In the rows, 128 means zero.
The rows of Z fall into several groups, and each row is roughly a mix of its group's hidden directions.
Z:
[[174 102 131 155  93 115 118 105 178  87]
 [182  91 118 137 110 179  87 107 147 133]
 [112  87 158 146 124 194 119 115  85 144]
 [139 126 110  99  93  99 150 161  58 124]
 [183 115 128 159 152 141 167 135 166  85]
 [120 165 148 144 208 110 154 144 135 122]
 [124 118 163 145 112 138 210 159 140 135]
 [ 53 129 150  98 106  92 109 118 110 145]
 [181 109  91  96 122 102  90 145 127  86]
 [163  66 139 158 118 142  80 103 145 147]
 [156  84 129 124  79 125 141 182  92 111]
 [136  91 131 197 122 131 129 127 154  74]
 [122 170 181 103 140 148 148 130 167  82]
 [192 114 128 133 134 145 143 169 141  72]
 [121 127 115 148 189  89 126  84 141  85]
 [150 170 117 167 166 114 109  86 106 170]
 [102 155 139 154  79 168 174 128 161 149]
 [158 115  52 119 140  94 129 106 101 108]
 [180 110 124 154 171 136 102  86 169 140]
 [174  72 148 158 159 120 101 156 107 146]
 [154 177 133 166 154 167 153 104  99 161]
 [105 117 126 209 115 118 102 132 145  92]
 [138 130 164 199 152 132 101  95 135  97]
 [140 135 106 105 113 142  66 120 105 189]
 [ 67 134 136 123 113 133 107 126  87 188]
 [167  98 148 173 185 113 103 128  99 127]
 [154 150 124  96 155  68  83 138 153 151]
 [125 156 115 132 106 110 159 119  73  65]
 [110 134 121  98 141 135 103 109 173 201]
 [139 147 134 120 150  75 171 161  73 126]
 [124 157 109 131 176 123 163 114 103  63]
 [129 134 154 127 187 116 177 144  80 152]
 [128 100 108 109 143  79  75  82 143 108]
 [ 84 152 112  88  85 117  98 148  86 149]
 [ 99  89 134  88  89 133 152 185 129 107]
 [147 118  65 126 111 128 138 191 131  97]
 [198 124 112 123 131 111 167 162 148 163]
 [152 158 143 156 149 147 197 169 136 139]
 [114 159 137 137 200  84 100 104 131 121]
 [151 104 133 130 188 104 120  90 160 173]
 [123  44 128 115 126  85 110 112 134 123]
 [117 142  93  84 104 197 132 140 112 153]
 [145 145  77 130 159 171 154 171 122  93]
 [ 88  99 130 147 122 121 128  53 152 156]
 [133 146 110 107 127 217 142 112 118 142]
 [ 88 192 103  84 122 116 143 129  96 143]
 [112 176 133 136 137 100 183 114 121  73]
 [ 94 112 162 105 151  88 158 162  79 139]
 [107 119 126 120  90 171  88 110 183 160]
 [ 90 167 124 103  78 143  70 135 129 124]
 [ 87 137 140 170  68 127 105 153 154 101]
 [186  92 113 126 162 119 165 159  91 120]
 [106 134 161 151 132 163 111 140 204 146]
 [ 87 139 144 121 124 143  73  98 114 186]
 [132 112 156 108 173 191 167 103 124 112]
 [ 73 180 112  97 102 167 126 137 154 130]
 [ 61 108 144 176 109 153 125 157 121 105]
 [ 85 161 111 110 144 121 135 178  81 163]
 [ 71 118 155  99 151 145 161 172  94 130]
 [126  74 126 169  72 138 126 139 151  93]
 [ 94 177 129 102 123 102 152  91 167 165]
 [167 164  83 108 129 127  87 141 112 178]
 [170  90 165 171 174  95 136 127 143 135]
 [142 157 115  88 138 112  88 177  80 149]
 [153 122 119 136 151  94 178 117  96  67]
 [105 120 134 219 133 127 119 133 130  98]
 [107 197  86 139 106 137 165 149 119 113]
 [136 165 134 105  68 137 134 187 153 127]
 [144 135  68 199 132 147 109 133 124 114]
 [150 133 118 139 172  86 163  85 100  89]
 [148 153 129 181 162 173 180 127 137 123]
 [137 113 137 151  60 128  79 105  95 144]
 [136 143 131 163 170 120 154  96 122  59]
 [181 138 107 160 107 140 121 115 177  80]
 [106 158 107 200 113 130  83 123 144 111]
 [148 141 118 143 104 113 183 123 189 166]
 [168  95 141 158 187 123 172 115 130 150]
 [144 111 125  96 127 211 158 108 123 132]
 [ 93 167 119 139 137 178 131 129 147  66]
 [128  63 116 133 152  96 120 101  90 169]
 [120 146 101 168 108 157 194 102 144 153]
 [ 92 156 130 103  76 184 114 125 123 161]
 [158 117 108 123 112 208 140  91 124 144]
 [153 131 110  57  89 122 150 164 121 151]
 [100  83 192 120  96 131 163 151 136 124]
 [141 122  67  93 157 125 146 183 105 122]
 [163  88 117 117 156 120 129 182  74 129]
 [121 112 146 135 117 142 176 150  70 179]
 [122  74 153 160 146  98 138 102  87 168]
 [ 94 176  85 117 105 115 105 103 121 178]
 [109 152 163 182 108 149 110  95 169  99]
 [147 124 128 108 129  84 161 178  69 139]
 [ 98 154 168 133 103 121 187 159 158 154]
 [ 77 170 105  81 127 136  95 145 111 161]
 [102 157 149 122 110 128  90 153 126 202]
 [ 99 161 148 163 166 166 111 113 178 108]
 [117 129 110 161 163 164 142  93  81 174]
 [114 173 138 163 110 109 127  66 107  92]
 [169  82 167 175 153 108 106 124 141 153]
 [149 109 140 147 189 119 171 131 164  88]
 [ 85 137 118 134 129 149 117 123  74 194]
 [136 140 183 195 141 112 134  95 145 109]
 [ 85  89 106 105  77 152 120 172 132 111]
 [ 91 122 100 123 141  71 172 100 102 156]
 [156 182 113 112  96 138 140 187 133 159]
 [134 164 141 104 157 100 140 193  91 147]]

Here is one row from each group, named. Which group is each of the other rows in?
[ 97 144 124 120 144  57 131 103 168  98] -> <92>
[188  94 101 173 109 127 156 145 137  98] -> <107>
[ 98 147 115  89 112 148 178 164 171 106] -> <106>

[118 152 106  99 149 103 189  89 156 101] -> <106>
[ 85 182 129 163 127 137 121 144  88 171] -> <107>
[154 101 120 100  99 127 135 150 178  67] -> <107>
[135  85 173 141 151  85 152 133 149  80] -> <107>
[127 162  74 139  93 120 186 134 142 101] -> <92>
[171 155 101 139 176 131  81 104 137 162] -> <92>
[143 150 127  91  65 127  91 165 160 133] -> <92>
[145 116 121  35 116 140 138 126 133 145] -> <107>
[180 156  78  80 119 123 108 112 137 155] -> <107>
